Here are some numbered points:
tensor([-4., 12., 30., 7., -9., 9., -9., -33.]) 0
tensor([-9., 34., 26., -17., 42., 33., -11., 35.]) 1
tensor([24., 23., -2., 21., -38., 8., 24., -30.]) 2
tensor([-15., -11., 13., -20., 10., 14., -2., 10.]) 3
tensor([-1., 23., -21., -22., 14., 3., 33., 39.]) 4
tensor([-2., 4., -24., 8., 25., -12., -45., -15.]) 5
tensor([-2., 55., -29., -19., -5., -26., -23., 25.]) 6
tensor([7., -33., -16., 6., 4., -28., -10., -31.]) 7
tensor([9., -72., 82., 13., -16., 21., 6., -53.]) 8
tensor([-28., 49., 1., -1., -12., 19., 35., 4.]) 9
tensor([-26., 5., -27., -12., 6., 23., 25., 7.]) 10
tensor([-26., 57., 3., 4., -21., 8., 40., 8.]) 11
tensor([-34., 13., -31., -4., 20., -14., 8., 2.]) 12
tensor([-32., 50., 13., 6., -15., 17., 29., -3.]) 13
tensor([6., -39., 36., -23., 7., -5., -15., -13.]) 14
New points follow, each followed by the numbers of its five nearest points above, smallest number first.
tensor([-29., 4., 17., -23., 16., 11., -5., 13.]) 0 1 3 10 12
tensor([28., 8., -16., 45., -59., -26., 31., -51.]) 0 2 7 11 13
tensor([-19., -33., -7., 16., 1., -13., 3., -16.]) 0 3 7 12 14
tensor([4., -56., 80., -2., -19., 19., 9., -50.]) 0 3 7 8 14
tensor([24., -3., -23., 40., 1., 13., 28., -15.]) 0 2 7 10 12
tensor([13., -55., 80., 11., -15., 22., 3., -50.]) 0 3 7 8 14
tensor([11., -51., -46., 3., 15., 15., 0., -16.]) 3 5 7 10 12
tensor([16., 46., -2., -11., 44., 14., -17., 35.]) 1 3 4 5 6
tensor([3., 6., -5., -10., 0., 1., 1., 4.]) 0 3 4 10 12
tensor([3., 35., -27., -12., -17., -15., -11., 19.]) 4 5 6 10 12
tensor([58., -3., 60., 26., -38., -6., 43., 3.]) 0 2 3 8 14
tensor([14., -49., -10., 20., -16., 9., 12., -12.]) 0 2 3 7 14
tensor([23., 26., 7., 11., -44., 16., 24., -34.]) 0 2 9 11 13
tensor([-22., -2., 18., -1., 13., 3., -3., 37.]) 1 3 4 10 12
tensor([29., 21., -7., -20., -3., 17., -22., 4.]) 0 3 4 5 6
tensor([24., -15., -36., 24., -12., -18., -8., -21.]) 0 2 5 7 12
tensor([13., 41., 3., -4., 42., 12., -8., 30.]) 1 3 4 6 12
tensor([-9., 44., -30., -14., -6., -19., -24., 7.]) 4 5 6 10 12
tensor([-20., 58., -30., -29., 15., -13., -6., 14.]) 4 6 9 10 12
